[146 143 146 169 118 124  75  68  95 107 177 124 127 175 154 140 166 145
 171  98 145  72 137 159 116 103 127 103  79  96 108 161 100 142 106 160
 125  90  85 156 123 109  87 136 137 118  82 103 168 130 131 133 170  99
 121  85 172 133 199 149  87 153] -> X
[118  84  82 131 143 152 123 158 106 109 146  83 117 125 158 122 113 117
 148 150 115  84 151 111 182 131  97 159 120 131 118 133 127 158  74 178
  58  45 128  65 137 107 136 107 141 177 104 119 146 143 145 148 151 144
  86  89  89  76 155 113 120  96] -> S
[118 122  82 131 143 152 123 158 106 109 146  83 117 125 158 122 113 117
 148 150 115  84 151 111 182 131  97 159 120 131 118 133 127 158  74 178
  58  45 128  65 137 107 136 107 141 177 104 119 146 143 145 148 121 131
  86  89  89  76 155 113 120  96] -> R
which: [118 122  82 131 143 152 123 158 106 109 146  83 117 125 158 122 113 117
 148 150 115  84 151 111 182 131  97 159 120 131 118 133 127 158  74 178
  58  45 128  65 137 107 136 107 141 177 104 119 146 143 145 148 121 131
  86  89  89  76 155 113 120  96] => R
next: [123 109  87 136 137] => [118]
next: [148 121 131  86  89  89  76] => [155]

[ 99 185 185 149 170 180  88  53 164  68] : G
[201  66 160 183 153  65  63 167 106 103] : W
[151  82 161 150  85 111 165 188 178 137] : E
[124 163 156 202 171 112 135 122 152  96] : H
[ 93 167  96 108  71 195  68  87 168 146] : Y
[178 120 105 115  81 120 181 115 120 120] : Z
[ 89  58  91 180 189 125 144 125  99 139] : A
[160 100 139 171 164 191  62 115  83  60] : P
[ 93 167  96 108  71 195 205  61  66  69] : C
[111 141 201 130 148 189  69 196 191 161] : T
[ 82 132  61 133 168 159 115  56 182  56] : L
common E L:  => [82]
next: [115 120] => [120]
dup L:  => [56]
which: [ 93 167  96 108  71 195 205  61  66  69] => C
which: [ 82 132  61 133 168 159 115  56 182  56] => L

[132 160 132 140  87  87 157 141  89 158  89 104 154 158  88 157 111 148
 143  89 157 157 161 127  98 101 158 125  88  88  88 129  87 138  93 138
  99 138 157  99 162  88 118 114 154 138 137  87  88 139  87 122  88 136
 134 137 157 101] = N
[121 119 121 119 122 122 119 118 122 119 122 119 120 119 122 120 121 118
 118 121 119 120 119 118 122 122 120 122 122 122 121 121 122 121 121 121
 122 122 118 122 119 122 118 119 120 120 121 122 122 120 122 121 122 120
 121 121 119 121] = K
[121 121 121 120 125 122 121 120 122 122 122 122 122 121 122 121 123 120
 120 122 122 121 122 121 123 123 121 123 122 122 122 121 122 121 122 121
 123 123 121 123 121 122 121 121 121 120 121 122 122 121 122 123 122 120
 121 121 121 123] = U
[125 144 125 124 125 131 124 124 125 124 125 124 124 124 125 124 125 124
 124 125 124 124 124 139 125 125 124 125 125 125 125 125 125 125 125 128
 125 125 124 125 124 125 124 124 124 124 125 125 125 125 125 125 125 124
 125 127 124 125] = D
[128 127 128 124 127 127 127 127 127 127 127 127 127 127 127 127 127 127
 127 127 127 127 127 127 127 127 127 127 127 127 127 128 127 128 127 128
 127 127 127 127 127 127 127 127 127 128 128 127 127 128 127 127 127 128
 128 128 127 127] = V
[125 124 125 124 125 125 124 124 125 124 125 124 124 124 125 124 125 124
 124 125 124 124 124 124 125 125 124 125 125 125 125 125 125 125 125 125
 125 125 124 125 124 125 124 124 124 124 125 125 125 125 125 125 125 124
 125 125 124 125] = J
[125 144 124 127 131 131 137 139 134 160 136 137 161 141 132 142 153 133
 137 132 161 143 158 139 145 147 143 158 133 132 132 123 132 129  47 152
  62 157 117  62 216  34 108  97 194 151 149  31  33 155  32 120  33 147
 141 150 201  67] = M
next: [121 122 122 118 122 119 122 118] => [119]
which: [125 124 125 124 125 125 124 124 125 124 125 124 124 124 125 124 125 124
 124 125 124 124 124 124 125 125 124 125 125 125 125 125 125 125 125 125
 125 125 124 125 124 125 124 124 124 124 125 125 125 125 125 125 125 124
 125 125 124 125] => J
which: [125 144 124 127 131 131 137 139 134 160 136 137 161 141 132 142 153 133
 137 132 161 143 158 139 145 147 143 158 133 132 132 123 132 129  47 152
  62 157 117  62 216  34 108  97 194 151 149  31  33 155  32 120  33 147
 141 150 201  67] => M
common J U:  => [125]

[122  87 108 153 171 158 145  83  44 125 175  22 156  36 133 140 130  26
 169 114 178 162  65 115 168]  Q
[124 136  94 184 128 191 143 137 146 126 128 133  93 128 125  95 129 143
 134 110 149 133 137  94 132]  B
[ 92 115 163 162 146 161 130  84 102 103 126  89 133 134  96 150 142  84
 161 117 122 107  83 138 167]  F
which: [122  87 108 153 171 158 145  83  44 125 175  22 156  36 133 140 130  26
 169 114 178 162  65 115 168] => Q
which: [124 136  94 184 128 191 143 137 146 126 128 133  93 128 125  95 129 143
 134 110 149 133 137  94 132] => B
which: [ 92 115 163 162 146 161 130  84 102 103 126  89 133 134  96 150 142  84
 161 117 122 107  83 138 167] => F

[147 162 102  82 174  46] = naza
[123 132 123 121 127 128] = rifav
[148 152 101  81 166  48] = vinun
[109 110 145 110 130 112] = bezon
[109 133 145 110 125 112] = nabud
[109 133 127 110 130 130] = Rudu
[123 132 123 121 128 131] = kipo
dup Rudu:  => [130]
dup bezon:  => [110]
which: [109 133 127 110 130 130] => Rudu

[139 136 123 132 119 130 131  29 149 168 153 120 144 172 146 144 132 137
 131 174 148 151 165 110 170 131 126 153 137 138 125 116] = vusa
[166  26 162 143 133 130 131 142 149 168 153 120 115 172 146 144 132 137
 131 174 148 151 165 110 170 131 126 153 127 138 125 116] = gis
[116 116 169 143 142 138 152  96 110  76  92 163 159  60 126  90 131 134
 126  73  95 111 102 173  84 145 139  87 138 127 167 160] = pap
[223 170 105 135 144 133 130  93  95  80  91 139 148  68 117  93 119 132
 123  67  90 107  89 159  71 133 141  91 142 121 145 133] = koz
[139 136 123 132 119 130 131 142 149 168 153 120 115 172 146 144 132 137
 131 174 148 151 165 110 170 131 126 153 125 108  93  73] = Luf
[147 172 145 142 132 130 143 174 166  26 162 142 133  32  95 165 156 110
 123  35 165  70  62 139  55 149 125 164 120 152 151 152] = Fek
[139 175 123 132 119 130 131 162 152 168 153 120 115 172 146 146 132 137
 131 174 148 151 165 110 170 131 126 153 127 138 125 116] = Fes
[115  78  88 112 116 117  82  92 100 222 115  78  97 232 163 108  96 146
 132 224  98 179 187  86 200  92 123 113 127 102  90  65] = Vitup
[145 191 105 119 124 131 151 209 164  88 181 139 120  99  57 192 149  80
 120  72 198  76  78 111  92 145 122 198 123 153 103 157] = kevo
[129 157 125 124 133 131 145 160 135  91 140 144 134  91  83 149 138 101
 123  78 152  93  88 134  91 140 128 149 129 138 121 155] = tinok
[150 200  94 110 123 127 146 223 171 105 192 132 114 116  57 207 152  79
 120  87 211  83  84 104 102 142 119 211 123 157  91 155] = Keka
next: [223 171 105] => [192]
next: [170 105] => [135]
next: [166  26 162 142 133] => [32]
which: [150 200  94 110 123 127 146 223 171 105 192 132 114 116  57 207 152  79
 120  87 211  83  84 104 102 142 119 211 123 157  91 155] => Keka
next: [127 102  90] => [65]
next: [ 57 207] => [152]

[140  72  50 188  87  63 102 104 195 194  45 110 103 110 165  74 159] = Vid
[150  99 123 101 144 104 154 158 175  53 107 212 207  71 115  48  45] = niz
[117 141 114  48 109 181 107 141 102  49  52 123 167  60 107 146 165] = Ped
[ 51 103  98  78  83  48 205 167 156  75 181 186  57  63  59  48 158] = nek
[ 47 119 103  98 102 191 190  80 133 180 126  84  63 172 164 167 184] = luve
[170 195 101 206 213 125  57 207  44  49 212  73 203 105 179 191 132] = zelaf
[206 158 142 103 152 196  91 193  89 155 194 105 104  86 195  92 138] = Rogu
[ 87 204 155  75 178 187 117 142 177 140 124 105  83 165  87  90  46] = gire
[ 70 122 154  49  45 137 125 173 157 111 203 105  51 146  45 186  53] = dusi
[155 191 182 157  60  44  97 103  54 103 202 210 120 141 171 199 197] = rizo
[154 150 177 108 210 149  90  86 139  51 161 116 103 175 149 145  60] = zavi
[ 47  80  48  68 158  74  87 196 147 190 128 160 206 207  82  50 192] = manop
next: [ 48  68 158  74  87 196 147 190 128 160 206 207] => [82]
common nek rizo:  => [103]
common rizo dusi:  => [157]
next: [ 50 188] => [87]
next: [120 141] => [171]
common Rogu luve:  => [103]

[204 119 151 131] : Fafun
[ 84 135 108 132] : kas
[ 84 135 108 124] : tev
[133 125 137 130] : Lapa
[164 121 149 133] : pamo
[ 99 135 107 122] : Gigo
[ 89 129 125 131] : nirot
next: [ 99 135] => [107]
which: [164 121 149 133] => pamo

[162 102 206 156  91 120 185 157  87  92 194 164 105 190] : dib
[177 172 174  91 143 112  91  89 144 143  77  85 136 147] : Zozuz
[ 82 120  87 153 112 147 158 162 110 112 172 154 122 158] : Zud
[110 121  72 171 110 143 182 170 108 111 203 180 113 205] : Daba
next: [ 87 153 112 147 158 162] => [110]
which: [ 82 120  87 153 112 147 158 162 110 112 172 154 122 158] => Zud
common Daba Zozuz:  => [143]
dup Daba:  => [110]
next: [ 72 171 110 143 182 170 108 111 203 180 113] => [205]
common Daba Zud:  => [110]
common dib Zozuz:  => [91]

[ 28  47 161 155 173  56 101 136] = nibu
[113 105 162  81 161  23 111 138] = vofug
[113 105 162  81 161  23 111 147] = Kome
which: [ 28  47 161 155 173  56 101 136] => nibu
which: [113 105 162  81 161  23 111 147] => Kome

[121 118 141 140 121 193 110 194 116 127 115 126 101 150 155 133 137]  buraf
[120 123 121 145 160 148 141  88 138 135 174 136 125 135 144 145 128]  momus
[127  68 176 177 119 142 125 130 149 141 141 140  93 136  89 168 132]  suzig
[140  42 212 198 135 120 123 121 145 160 148 141  87 138  91 182 133]  gurek
next: [118 141 140 121 193 110 194 116 127 115] => [126]
which: [140  42 212 198 135 120 123 121 145 160 148 141  87 138  91 182 133] => gurek
next: [120 123 121 145 160 148 141  87 138] => [91]
which: [120 123 121 145 160 148 141  88 138 135 174 136 125 135 144 145 128] => momus

[120  88 190 121 186  72 192 190  79  87 176  88 185  46 191  97  53  83] : venu
[122 121 119 124 123 117 124 123 122 123 119 124 122 119 124 126 119 121] : Kise
[116 114 121 122 118 127 119 120 114 124 118 112 120 128 120 123 119 114] : tono
[148 189  97  50 126  66 104 106 189 189 129 185 111 100 100 184 183 191] : Gab
[148 189  97  50 126 119 104 106 189 189 129 185 111 100 100 184 119 191] : Fiz
[115 121 118 116 116 126 118 118 123 124 116 124 116 127 116 125 125 122] : Bupok
[128 125 128 125 129 123 129 128 125 126 128 125 128 122 129 126 124 125] : kavim
[116 114 121 122 125 127 119 120 114 113 118 112 120 128 120 111 119 114] : teril
which: [122 121 119 124 123 117 124 123 122 123 119 124 122 119 124 126 119 121] => Kise
common tono Fiz:  => [119]
which: [120  88 190 121 186  72 192 190  79  87 176  88 185  46 191  97  53  83] => venu

[181 121 151 201 117 126 145 133 143 116 198 168 144 121 196] = tem
[163 138 107 169 140 129 106 103  91 137 178 148 101 120  69] = Nireg
[123  81 230 169 126 118 123 185 130 103 121 128  97  83 188] = Dap
[112 140 146 104 146 142 132 125 140 152 106 116 132 209 180] = Vit
[162 132 161 169 126 132 135 131 135 124 169 151  39 116 199] = kuzer
[114  85 110 126  81 104 132 127 131  90 121 122 132 148  88] = nenil
[157 229 130 169 230 185 126 123 118 201 160 144 129 121 130] = fam
[114 167 116 100 164 146 145 155 168 155 110 118 153 148  90] = fosin
[162 154 143 139 165 142 128 136 140 160 158 138 127 209 148] = Kotov
[179 123 122 189 115 128 122 130 135 135 206 161 132 184  96] = pakul
[151 152  91 150 145 164 152 127 152 141 152 144 121 208  39] = sibuf
next: [164 146 145] => [155]
next: [130 169 230 185 126 123 118] => [201]
common sibuf Kotov:  => [127]
dup sibuf:  => [152]

[100 122 121 118 127 125 125 101 100 130] = bena
[187 108 121 124 126 137 114 129 228 127] = Begek
[165 111 137 132 138 129 110 144 226 133] = Vop
[ 92 132 140 131 135 131 126 142  73 130] = rop
[132 140 131 135 128 128 121 123 126 125] = velap
[148 135 140 121 136 130 131 110 169 126] = des
next: [132 140 131 135 131] => [126]
dup rop:  => [131]

[ 97 106 106 162] -> Sot
[ 74  97 161  90] -> Risir
[161 113 124 104] -> vogek
[106 117 176 152] -> zan
[ 91 113 133  75] -> gezur
[ 55  90 129  90] -> tamup
[ 96 177 161 107] -> Bitum
[129 163 110 121] -> nidi
[ 90 112  90 163] -> Vosu
dup Vosu:  => [90]
common Bitum vogek:  => [161]
dup Sot:  => [106]
dup tamup:  => [90]
common Vosu Risir:  => [90]
next: [ 90 129] => [90]

[ 90 182 103 107 100 106  96 220 152 132 102 108 102  55 102  91] = Gelel
[103 142  83 114 115  95 140  77  73 181  83  81 174 137  80 206] = vari
[145 115 132 151 145 147 132  84 102 142 133 131 133 158  92 153] = ris
[ 79 160 106  94  98  74 138  92  72 192  59  61 188 192  91 220] = sof
common sof ris:  => [92]
dup sof:  => [192]
dup Gelel:  => [102]
next: [100 106  96] => [220]
common Gelel vari:  => [103]

[ 43  42 182 156 199 144] -> rezi
[126  75 116 107 195 146] -> roni
[ 42  92 182 156 199  42] -> vodig
[159 159 159 112 159 135] -> mipef
next: [ 42 182 156] => [199]
next: [43 42] => [182]
dup vodig:  => [42]
which: [159 159 159 112 159 135] => mipef
which: [126  75 116 107 195 146] => roni
dup mipef:  => [159]

[119 140  75 169 120  34 186 110]  kap
[113 169 162  45  91  45 145 101]  rofi
[142 170  68  87 133 121 175  76]  Gezod
[106 175  76 131 131  64 115 127]  zuve
[115 184 147  98 103  61 106  89]  zag
[116 144  74  76 136  50 142 119]  kave
[128 183 154 113  90  71 113  87]  rek
common rofi kap:  => [169]
next: [119 140  75 169 120] => [34]
common rek rofi:  => [113]
next: [142 170] => [68]
dup zuve:  => [131]
dup rofi:  => [45]

